Each named move below is a turn or a mirror, shown by a few rows before and after it. Which moves, in which order, take the first row of each later pair to the second? The first pair is answered.
move Q:
|  .00 | -.04 |  .08 | -.12 |  .02 | -.07 | -.08 |  .22 |  ->  | -.09 | -.04 |  .00 | -.12 |  .04 | -.06 | -.02 |  .22 |
| -.09 | -.10 | -.06 |  .02 |  .10 |  .04 | -.04 | -.03 |  ->  |  .04 | -.11 |  .04 |  .04 |  .08 |  .03 | -.12 | -.03 |
|  .17 |  .03 |  .09 |  .14 | -.10 |  .07 |  .08 | -.08 |  ->  | -.04 |  .04 | -.07 |  .11 | -.07 |  .10 |  .20 | -.07 |
|  .10 |  .07 |  .27 | -.07 | -.18 | -.02 | -.07 |  .09 |  ->  | -.27 |  .08 | -.01 | -.12 | -.11 |  .03 |  .15 |  .09 |
move Z:
| -.09 |  .02 |  .06 |  .06 | -.12 |  .04 |  .07 | -.04 |  ->  | -.09 |  .02 | -.04 |  .11 | -.06 |  .04 |  .10 | -.05 |
|  .34 |  .08 |  .14 | -.11 | -.01 |  .04 | -.13 | -.19 |  ->  |  .08 |  .13 |  .24 | -.25 | -.14 |  .09 | -.06 | -.17 |
|  .17 | -.03 |  .02 | -.14 | -.05 |  .00 | -.10 |  .17 |  ->  |  .01 | -.01 |  .05 | -.21 | -.10 |  .03 | -.05 |  .18 |
| -.05 | -.05 | -.15 |  .12 |  .02 |  .04 |  .10 | -.09 |  ->  |  .12 | -.06 | -.08 |  .16 |  .03 |  .01 |  .01 | -.08 |
move V:
|  .20 |  .08 |  .27 |  .02 | -.11 | -.05 | -.11 | -.07 |  ->  |  .16 |  .02 | -.02 | -.06 |  .16 | -.21 | -.14 |  .17 |
|  .18 | -.03 | -.13 |  .12 |  .11 | -.01 |  .02 | -.02 |  ->  |  .19 | -.01 | -.03 |  .16 |  .01 |  .04 |  .03 | -.11 |
| -.03 |  .07 |  .15 |  .12 | -.17 |  .19 |  .10 | -.09 |  ->  | -.07 |  .00 | -.20 |  .00 |  .16 |  .00 |  .06 |  .22 |
move U:
| -.08 |  .01 | -.02 |  .07 |  .05 |  .09 |  .06 | -.04 |  ->  |  .03 |  .01 |  .11 |  .08 | -.01 |  .07 | -.02 | -.04 |
| -.08 | -.08 |  .29 | -.16 | -.06 | -.08 | -.17 |  .10 |  ->  | -.36 | -.07 | -.13 | -.08 |  .09 | -.02 |  .08 |  .02 |
|  .08 | -.08 |  .05 | -.08 |  .03 | -.15 | -.04 |  .12 |  ->  | -.04 | -.08 | -.14 | -.03 |  .09 | -.11 |  .08 |  .05 |
Then:
(two moves a pair)
|  .00 |  .00 | -.06 |  .08 | -.10 |  .07 |  .07 | -.14 |  ->  |  .05 | -.03 | -.19 |  .06 |  .03 | -.02 |  .02 | -.02 |	Z then V
| -.11 | -.03 |  .07 | -.14 |  .01 |  .02 |  .03 | -.04 |  ->  |  .01 | -.05 |  .13 | -.13 |  .02 | -.02 | -.05 | -.02 |	V then Q
|  .12 |  .01 |  .06 |  .10 | -.05 |  .01 |  .00 | -.10 |  ->  | -.07 |  .04 |  .10 |  .02 | -.11 |  .05 |  .07 | -.10 |	Z then Z
| -.17 |  .03 |  .09 |  .00 |  .09 |  .07 |  .03 | -.22 |  ->  |  .04 |  .01 |  .21 |  .02 |  .08 |  .03 | -.10 | -.20 |	Z then U
|  .08 |  .08 |  .15 |  .17 | -.07 |  .00 | -.04 | -.04 |  ->  |  .00 |  .09 |  .14 |  .17 | -.10 |  .04 |  .00 | -.08 |	Q then U
| -.18 | -.02 | -.29 | -.01 |  .15 |  .05 |  .15 |  .03 |  ->  |  .23 | -.06 | -.22 |  .12 |  .21 | -.02 | -.04 |  .03 |	Z then Q
|  .03 | -.07 | -.03 | -.01 |  .07 | -.03 | -.13 |  .06 |  ->  | -.02 | -.03 |  .08 |  .03 | -.08 |  .07 | -.06 | -.09 |	Q then V
|  .02 | -.07 | -.36 |  .10 |  .18 | -.04 |  .06 |  .02 |  ->  |  .07 |  .00 |  .32 | -.08 | -.23 |  .02 | -.11 |  .02 |	V then U
| -.02 |  .04 | -.01 | -.07 | -.02 |  .01 | -.09 |  .00 |  ->  | -.04 |  .05 | -.04 | -.03 | -.03 |  .04 | -.05 | -.06 |	U then V
| -.14 |  .00 | -.13 | -.03 |  .09 |  .02 |  .08 |  .04 |  ->  | -.05 |  .04 |  .14 |  .01 | -.10 |  .10 |  .04 | -.09 |	V then U
| -.07 |  .00 |  .03 |  .07 | -.08 |  .10 |  .09 | -.14 |  ->  |  .06 | -.01 |  .19 |  .01 | -.11 |  .04 | -.04 | -.05 |	Z then U
|  .08 |  .01 | -.13 |  .08 |  .17 | -.03 |  .04 | -.03 |  ->  |  .11 |  .05 |  .11 |  .10 | -.02 |  .06 |  .03 | -.15 |	V then Z
| -.60 |  .09 | -.02 | -.17 | -.17 |  .14 |  .20 |  .03 |  ->  | -.32 |  .00 | -.53 |  .10 |  .22 |  .04 |  .19 |  .02 |	V then Z
| -.12 |  .09 |  .04 |  .09 | -.08 |  .00 |  .04 | -.08 |  ->  | -.09 |  .10 |  .06 |  .09 | -.09 |  .01 |  .02 | -.09 |	Q then Z
| -.08 |  .01 |  .01 | -.16 |  .02 | -.05 | -.01 |  .23 |  ->  |  .00 | -.02 | -.14 | -.07 |  .11 | -.06 |  .00 |  .20 |	Z then Z
| -.02 |  .03 | -.17 |  .03 |  .09 | -.03 |  .02 | -.01 |  ->  |  .12 |  .04 |  .10 | -.02 | -.03 | -.05 | -.10 |  .02 |	Q then Z
| -.22 |  .07 | -.20 |  .00 | -.03 |  .13 |  .35 | -.12 |  ->  |  .33 | -.03 | -.14 | -.04 |  .22 | -.14 | -.05 |  .20 |	Q then V
|  .08 |  .00 | -.13 |  .08 |  .15 | -.04 | -.06 |  .01 |  ->  |  .16 |  .03 |  .08 |  .10 |  .02 |  .01 | -.10 | -.07 |	U then V
|  .03 |  .09 |  .11 | -.01 |  .00 | -.13 | -.07 |  .17 |  ->  | -.14 |  .11 | -.13 |  .09 |  .04 | -.03 |  .12 |  .03 |	Z then U
| -.13 | -.02 | -.27 | -.03 |  .15 | -.04 |  .07 |  .06 |  ->  |  .25 | -.05 | -.11 |  .08 |  .15 | -.09 | -.11 |  .05 |	Z then U
| -.08 |  .06 |  .15 | -.02 | -.16 |  .10 |  .09 | -.10 |  ->  | -.02 |  .03 | -.14 |  .11 |  .02 |  .09 |  .14 | -.15 |	Z then Z
|  .18 | -.04 |  .16 |  .03 | -.14 |  .05 |  .03 | -.09 |  ->  | -.12 | -.02 |  .03 | -.03 | -.14 |  .09 |  .20 | -.10 |	Z then Z
|  .06 | -.01 | -.05 | -.02 |  .05 | -.01 | -.07 |  .05 |  ->  |  .06 |  .00 |  .07 | -.03 | -.02 |  .01 | -.09 |  .02 |	Z then V
| -.15 | -.21 | -.04 | -.10 |  .04 | -.12 |  .00 |  .30 |  ->  | -.11 | -.20 |  .09 | -.13 | -.02 | -.12 | -.05 |  .30 |	Q then Z
| -.23 |  .01 | -.31 | -.05 |  .08 |  .02 | -.07 |  .13 |  ->  | -.01 |  .03 |  .18 | -.13 | -.15 | -.01 | -.29 |  .17 |	Q then Z
| -.22 |  .02 | -.20 | -.02 |  .12 |  .00 |  .12 |  .04 |  ->  |  .01 |  .03 |  .29 | -.11 | -.10 | -.02 | -.09 |  .07 |	Q then Z
|  .00 | -.08 |  .06 | -.01 | -.03 |  .02 |  .00 |  .12 |  ->  |  .08 | -.08 |  .05 |  .04 | -.02 |  .02 | -.02 |  .09 |	U then Q
| -.10 |  .00 | -.16 | -.06 |  .12 | -.06 |  .02 |  .10 |  ->  | -.12 |  .05 |  .00 |  .06 | -.08 |  .09 |  .11 | -.16 |	V then Z
|  .06 |  .00 | -.04 |  .12 |  .03 |  .03 |  .05 | -.08 |  ->  |  .09 | -.02 |  .05 | -.01 |  .04 | -.06 | -.07 |  .09 |	U then V
| -.19 |  .03 | -.02 | -.02 | -.13 |  .15 |  .07 | -.11 |  ->  |  .20 | -.01 |  .04 |  .11 | -.06 |  .09 | -.10 | -.13 |	Z then Q
| -.07 | -.02 | -.16 | -.14 |  .17 | -.15 | -.03 |  .21 |  ->  |  .16 |  .02 |  .28 | -.03 | -.14 | -.02 | -.10 | -.05 |	Q then V
|  .20 |  .03 |  .14 | -.06 |  .00 | -.10 | -.07 |  .13 |  ->  | -.18 |  .06 |  .04 | -.17 | -.04 | -.03 |  .11 |  .12 |	Z then Z
| -.17 |  .04 |  .13 | -.04 | -.10 |  .09 |  .04 | -.02 |  ->  | -.05 |  .00 | -.17 |  .13 |  .09 |  .07 |  .07 | -.06 |	Z then Z
|  .04 |  .03 |  .12 |  .00 | -.04 |  .01 | -.06 | -.08 |  ->  | -.07 |  .03 | -.09 |  .04 |  .06 |  .03 |  .04 | -.10 |	Q then Z
| -.12 | -.03 | -.13 |  .03 | -.06 |  .14 |  .17 | -.22 |  ->  |  .31 | -.08 |  .08 |  .05 | -.03 |  .01 | -.10 | -.10 |	V then Q
|  .04 |  .03 | -.05 | -.01 |  .04 | -.06 | -.03 |  .15 |  ->  | -.11 |  .08 | -.02 |  .02 | -.07 |  .05 |  .09 |  .02 |	V then Q
| -.11 |  .06 |  .00 |  .05 | -.03 |  .08 |  .13 | -.06 |  ->  |  .13 |  .03 |  .03 |  .14 |  .01 |  .04 |  .02 | -.07 |	Z then Q
|  .12 | -.04 |  .20 |  .09 | -.03 |  .02 | -.03 |  .01 |  ->  | -.20 | -.01 |  .10 | -.02 | -.03 |  .04 |  .10 |  .07 |	Z then U
| -.07 |  .00 | -.14 | -.05 |  .02 |  .00 | -.08 |  .03 |  ->  | -.07 |  .03 | -.06 |  .01 | -.08 |  .07 | -.04 | -.10 |	V then Z
| -.11 |  .01 | -.12 | -.01 |  .09 | -.04 |  .04 |  .05 |  ->  |  .13 | -.01 |  .09 |  .04 |  .01 | -.05 | -.10 |  .02 |	Q then V
|  .13 | -.09 | -.04 | -.07 | -.05 | -.06 | -.05 |  .14 |  ->  | -.11 | -.05 | -.10 | -.07 | -.11 |  .04 |  .11 |  .03 |	V then Q
| -.03 |  .01 |  .06 | -.11 | -.04 | -.01 | -.01 |  .02 |  ->  | -.02 |  .01 | -.05 |  .01 | -.02 |  .04 |  .07 | -.11 |	Z then U
| -.29 |  .01 | -.15 | -.12 |  .09 | -.05 |  .06 |  .10 |  ->  | -.04 |  .06 |  .27 | -.01 | -.20 |  .07 | -.04 | -.12 |	V then Q
|  .07 |  .07 |  .06 |  .03 | -.06 |  .04 | -.04 | -.07 |  ->  | -.10 |  .06 | -.01 | -.09 | -.01 |  .00 |  .00 |  .05 |	U then Z
|  .20 | -.02 |  .01 |  .12 |  .17 | -.01 |  .01 | -.01 |  ->  |  .15 |  .01 |  .24 |  .04 |  .00 |  .03 |  .00 | -.04 |	V then Z
|  .17 | -.07 |  .22 |  .03 | -.16 |  .10 | -.12 | -.06 |  ->  | -.02 | -.13 | -.21 | -.08 |  .16 | -.05 | -.07 |  .20 |	V then Q
| -.05 | -.04 |  .05 | -.10 |  .07 | -.11 | -.04 |  .16 |  ->  | -.06 |  .00 |  .21 | -.04 | -.11 |  .00 |  .02 | -.01 |	Z then V
| -.02 |  .00 |  .21 | -.12 |  .09 | -.19 | -.15 |  .10 |  ->  | -.26 |  .03 |  .19 | -.15 |  .00 | -.11 | -.03 |  .03 |	V then Z
|  .14 |  .01 | -.03 | -.12 |  .14 | -.02 | -.04 |  .15 |  ->  |  .00 |  .03 |  .06 | -.22 |  .06 |  .00 | -.01 |  .16 |	Z then Z
|  .05 | -.04 |  .07 | -.16 |  .11 | -.17 | -.15 |  .25 |  ->  | -.30 |  .02 |  .00 | -.21 |  .02 | -.05 |  .06 |  .15 |	V then U
|  .09 |  .07 |  .26 | -.09 | -.20 | -.02 | -.04 |  .01 |  ->  | -.20 |  .09 |  .01 | -.04 | -.17 |  .09 |  .19 | -.12 |	Z then U
